50 stands for zero in the data rows.
Some points:
Array([81, 90, 50, 62, 28,  2, 50, 32, 45, 49, 56, 41, 66, 52, 46, 15, 44, 62, 20, 42, 21, 54, 82, 55, 57, 89, 18, 49,
       81, 65, 68, 52, 44, 51, 52, 61, 55, 81, 47, 47, 10, 76, 27, 71])
Array([61, 46, 40, 45, 63, 84, 35, 58, 39, 63, 45, 34, 45, 38, 59, 64, 26, 25, 62, 38, 65, 51, 59, 57, 60, 29, 56, 70,
       41, 40, 98, 65, 35, 73, 28, 45, 54, 32, 45, 65, 71, 28, 69, 36])
Array([41, 34, 50, 50, 57, 54, 51, 66, 54, 54, 44, 30, 42, 50, 67, 45, 45, 23, 57, 43, 47, 52, 56, 45, 65, 46, 51, 43,
       36, 55, 75, 58, 54, 63, 61, 61, 61, 22, 59, 69, 47, 38, 80, 69])
Array([44, 87, 44, 73, 19,  0, 50,  0, 57, 35, 42, 15, 99, 40, 98,  0, 67, 19,  0, 55,  0, 51, 23, 41, 56, 99, 10, 27,
       99, 56, 81, 45, 42, 65, 29, 65, 41, 88, 82, 68, 25, 74, 31, 73])
Array([59, 44, 57, 54, 54, 14, 53, 45, 61, 50, 64, 69, 56, 56, 38, 40, 31, 72, 56, 46, 56, 46, 73, 74, 67, 53, 48, 70,
       59, 39, 44, 45, 59, 46, 58, 65, 86, 61, 45, 31, 60, 57, 49, 65])
Array([52, 54, 71, 43, 40, 15, 71, 57, 82, 32, 83, 80, 28, 35, 28, 49, 34, 99, 57, 40, 41, 38, 65, 62, 42, 59, 41, 65,
       69, 68, 28, 21, 78, 22, 72, 10, 34, 58, 67, 37, 24, 58, 47, 56])
Array([69, 29, 49, 40, 36, 74, 40, 57, 55, 65, 29, 50, 27, 59, 46, 48, 76, 29, 37, 54, 55, 60, 30, 17, 36, 51, 58, 64,
       38, 80, 40, 60, 37, 72, 37, 47, 39, 34, 59, 63, 67, 55, 32, 12])
Array([25, 23, 66, 62, 44, 74, 60, 56, 44, 55, 38, 44, 36, 31, 48, 51, 62, 37, 60, 55, 57, 52, 43, 46, 56, 26, 65, 50,
       36, 57, 37, 68, 64, 64, 43, 42, 45, 40, 42, 59, 70, 61, 76, 67])
Array([57, 65, 31, 35, 71, 92, 21, 65,  8, 50, 33, 47, 59, 41, 61, 45, 54, 12, 36, 56, 55, 46, 24, 32, 58, 40, 43, 52,
       57, 50, 93, 58, 26, 77, 29, 85, 52, 53, 35, 42, 65, 18, 63, 35])
Array([52, 50, 45, 54, 26, 16, 54, 57, 85, 14, 38, 96, 46, 66, 16, 69, 65, 99, 33, 33, 29, 33, 55, 59, 31, 50,  5, 40,
       87, 93, 45,  5, 74, 32, 64, 25, 31, 48, 59, 23, 24, 51, 28, 26])
Array([60, 30, 45, 31, 60, 27, 57, 57, 82, 49, 71, 76, 37, 52, 16, 79, 39, 99, 75, 46, 50, 43, 74, 73, 57, 36, 28, 47,
       63, 70, 20, 34, 70, 34, 76, 16, 55, 11, 49, 49, 38, 47, 41, 48])
Array([46, 59, 35, 67, 42, 37, 51, 35, 28, 51, 55, 27, 83, 66, 71, 19, 51, 36, 57, 40, 46, 50, 48, 66, 54, 71, 42, 37,
       63, 43, 63, 66, 36, 46, 52, 89, 52, 58, 53, 63, 37, 56, 44, 54])
Array([76, 71, 50, 46, 56, 40, 37, 55, 23, 45, 54, 34, 69, 72, 40,  3, 56, 23, 30, 42, 39, 55, 33, 38, 72, 75, 14, 54,
       60, 64, 99, 58, 45, 75, 33, 79, 48, 64, 52, 40, 47, 33, 37, 16])
Array([39, 53, 61, 56, 30, 14, 81, 21, 57, 34, 69, 52, 66, 43, 49, 66, 39, 82, 63, 55, 27, 31, 62, 59, 43, 47, 47, 57,
       52, 37, 31, 48, 73, 24, 62, 44, 51, 52, 62, 53, 38, 68, 36, 58])
Array([51, 50, 54, 61, 51, 65, 60, 38, 57, 42, 53, 41, 32, 63, 47, 58, 49, 53, 49, 47, 86, 60, 36, 23, 20, 59, 63, 50,
       44, 50, 19, 55, 29, 42, 54, 48, 20, 65, 38, 50, 34, 65, 56, 38])
Array([70, 77, 52, 44, 60, 80, 16, 67, 12, 57, 52, 46, 64, 58, 68, 11, 59,  7, 37, 28, 34, 56, 26, 43, 46, 59, 25, 62,
       65, 48, 99, 69, 12, 68, 36, 96, 66, 77, 29, 35, 62, 31, 38, 30])
Array([46, 46, 64, 21, 68, 59, 57, 45, 14, 51, 27, 48, 79, 69, 41, 60, 19, 51, 77, 64, 66, 41, 66, 71, 63, 27, 77, 55,
       32,  6, 24, 54, 38, 42, 58, 61, 81, 50, 40, 38, 57, 39, 56, 64])
Array([53, 24, 26, 60, 47, 92, 51, 45, 63, 83, 13, 59, 25, 16, 60, 81, 84, 14, 31, 78, 65, 58, 59, 27, 63, 31, 97, 74,
       20, 21, 23, 36, 65, 69, 24, 37, 61, 29, 59, 52, 76, 49, 51, 44])
Array([27, 41, 52, 50, 58, 46, 58, 48, 59, 41, 77, 31, 48, 44, 68, 56, 69, 49, 45, 43, 40, 47, 39, 42, 41, 52, 50, 29,
       49, 50, 39, 42, 54, 46, 63, 36, 30, 51, 36, 45, 52, 62, 58, 67])
Array([35, 75, 54, 62, 59, 72, 26, 65, 24, 65, 43,  9, 55, 48, 68, 23, 44,  0, 32, 56, 57, 52, 24, 32, 49, 66, 47, 28,
       49, 27, 77, 75, 31, 66, 35, 66, 64, 57, 35, 65, 56, 40, 58, 68])
Array([52, 54, 48, 54, 42, 59, 53, 35, 57, 26, 63, 39, 53, 71, 57, 48, 83, 59, 48, 37, 42, 49, 24, 51,  0, 54, 55, 31,
       64, 62, 52, 43, 30, 57, 37, 31,  4, 62, 58, 62, 27, 69, 32, 40])
Array([41, 58, 34, 53, 63, 78, 44, 54, 28, 69, 34, 43, 45, 46, 56, 75, 51, 13, 53, 66, 68, 59, 35, 38, 43, 40, 83, 48,
       44, 51, 38, 73, 27, 71, 30, 66, 46, 54, 38, 65, 66, 26, 54, 45])
Array([36, 18, 49, 50, 43, 58, 61, 59, 87, 66, 34, 71, 19, 38, 54, 89, 68, 68, 70, 73, 62, 54, 65, 47, 49, 32, 78, 67,
        2, 34,  4, 24, 56, 39, 62, 18, 65, 29, 77, 41, 81, 42, 52, 26])
Array([30, 52, 59, 47, 41, 33, 57, 37, 68, 29, 73, 71, 38, 58, 57, 45, 27, 88, 37, 66, 45, 66, 64, 69, 33, 58, 35, 33,
       67, 41, 43, 26, 59,  5, 65, 32, 29, 54, 50, 44, 18, 76, 42, 76])
Array([43, 35, 45, 43, 77, 77, 69, 51, 63, 60, 51, 47, 48, 45, 33, 77, 43, 51, 78, 61, 62, 39, 53, 50, 49, 17, 86, 44,
       25, 27, 21, 58, 63, 37, 54, 35, 46, 40, 46, 50, 61, 39, 56, 54])
Array([69, 54, 54, 46, 51, 73, 30, 60, 20, 70, 44, 63, 35, 64, 37, 59, 61, 39, 42, 41, 73, 37, 46, 30, 64, 50, 59, 55,
       36, 65, 69, 63, 48, 57, 53, 65, 58, 47, 46, 51, 66, 32, 54, 41])
Array([44, 56, 53, 54, 62, 24, 54, 50, 48, 47, 54, 56, 58, 42, 51, 63, 23, 72, 84, 38, 49, 64, 72, 86, 58, 52, 51, 43,
       43, 33, 36, 55, 71, 36, 60, 44, 64, 52, 44, 52, 63, 59, 57, 65])
Array([41, 25, 62, 37, 51, 55, 52, 89, 80, 46, 60, 79, 26, 37, 19, 64, 27, 99, 88, 57, 81, 55, 62, 67, 72, 28, 70, 56,
       16, 67, 27, 44, 78, 20, 73, 32, 63, 32, 48, 39, 56, 51, 73, 55])
Along one direction, these points spread out more than along any other. Take the direction at right angles to it along which they spread out most. Then take the direction at right angles to both along which they spread out most. Go by this last direction. How far along it is each point below, from 0 to 99? The average is 50, and the first point in the table lies past the average. One standard deviation of the points above along it is 16.
Array([69, 29, 49, 40, 36, 74, 40, 57, 55, 65, 29, 50, 27, 59, 46, 48, 76, 29, 37, 54, 55, 60, 30, 17, 36, 51, 58, 64,
       38, 80, 40, 60, 37, 72, 37, 47, 39, 34, 59, 63, 67, 55, 32, 12]) 18
Array([76, 71, 50, 46, 56, 40, 37, 55, 23, 45, 54, 34, 69, 72, 40,  3, 56, 23, 30, 42, 39, 55, 33, 38, 72, 75, 14, 54,
       60, 64, 99, 58, 45, 75, 33, 79, 48, 64, 52, 40, 47, 33, 37, 16]) 54
Array([43, 35, 45, 43, 77, 77, 69, 51, 63, 60, 51, 47, 48, 45, 33, 77, 43, 51, 78, 61, 62, 39, 53, 50, 49, 17, 86, 44,
       25, 27, 21, 58, 63, 37, 54, 35, 46, 40, 46, 50, 61, 39, 56, 54]) 54
Array([25, 23, 66, 62, 44, 74, 60, 56, 44, 55, 38, 44, 36, 31, 48, 51, 62, 37, 60, 55, 57, 52, 43, 46, 56, 26, 65, 50,
       36, 57, 37, 68, 64, 64, 43, 42, 45, 40, 42, 59, 70, 61, 76, 67]) 45
Array([60, 30, 45, 31, 60, 27, 57, 57, 82, 49, 71, 76, 37, 52, 16, 79, 39, 99, 75, 46, 50, 43, 74, 73, 57, 36, 28, 47,
       63, 70, 20, 34, 70, 34, 76, 16, 55, 11, 49, 49, 38, 47, 41, 48]) 55
Array([35, 75, 54, 62, 59, 72, 26, 65, 24, 65, 43,  9, 55, 48, 68, 23, 44,  0, 32, 56, 57, 52, 24, 32, 49, 66, 47, 28,
       49, 27, 77, 75, 31, 66, 35, 66, 64, 57, 35, 65, 56, 40, 58, 68]) 57
Array([52, 54, 48, 54, 42, 59, 53, 35, 57, 26, 63, 39, 53, 71, 57, 48, 83, 59, 48, 37, 42, 49, 24, 51,  0, 54, 55, 31,
       64, 62, 52, 43, 30, 57, 37, 31,  4, 62, 58, 62, 27, 69, 32, 40]) 19
Array([46, 59, 35, 67, 42, 37, 51, 35, 28, 51, 55, 27, 83, 66, 71, 19, 51, 36, 57, 40, 46, 50, 48, 66, 54, 71, 42, 37,
       63, 43, 63, 66, 36, 46, 52, 89, 52, 58, 53, 63, 37, 56, 44, 54]) 63
Array([36, 18, 49, 50, 43, 58, 61, 59, 87, 66, 34, 71, 19, 38, 54, 89, 68, 68, 70, 73, 62, 54, 65, 47, 49, 32, 78, 67,
        2, 34,  4, 24, 56, 39, 62, 18, 65, 29, 77, 41, 81, 42, 52, 26]) 35
Array([59, 44, 57, 54, 54, 14, 53, 45, 61, 50, 64, 69, 56, 56, 38, 40, 31, 72, 56, 46, 56, 46, 73, 74, 67, 53, 48, 70,
       59, 39, 44, 45, 59, 46, 58, 65, 86, 61, 45, 31, 60, 57, 49, 65]) 75
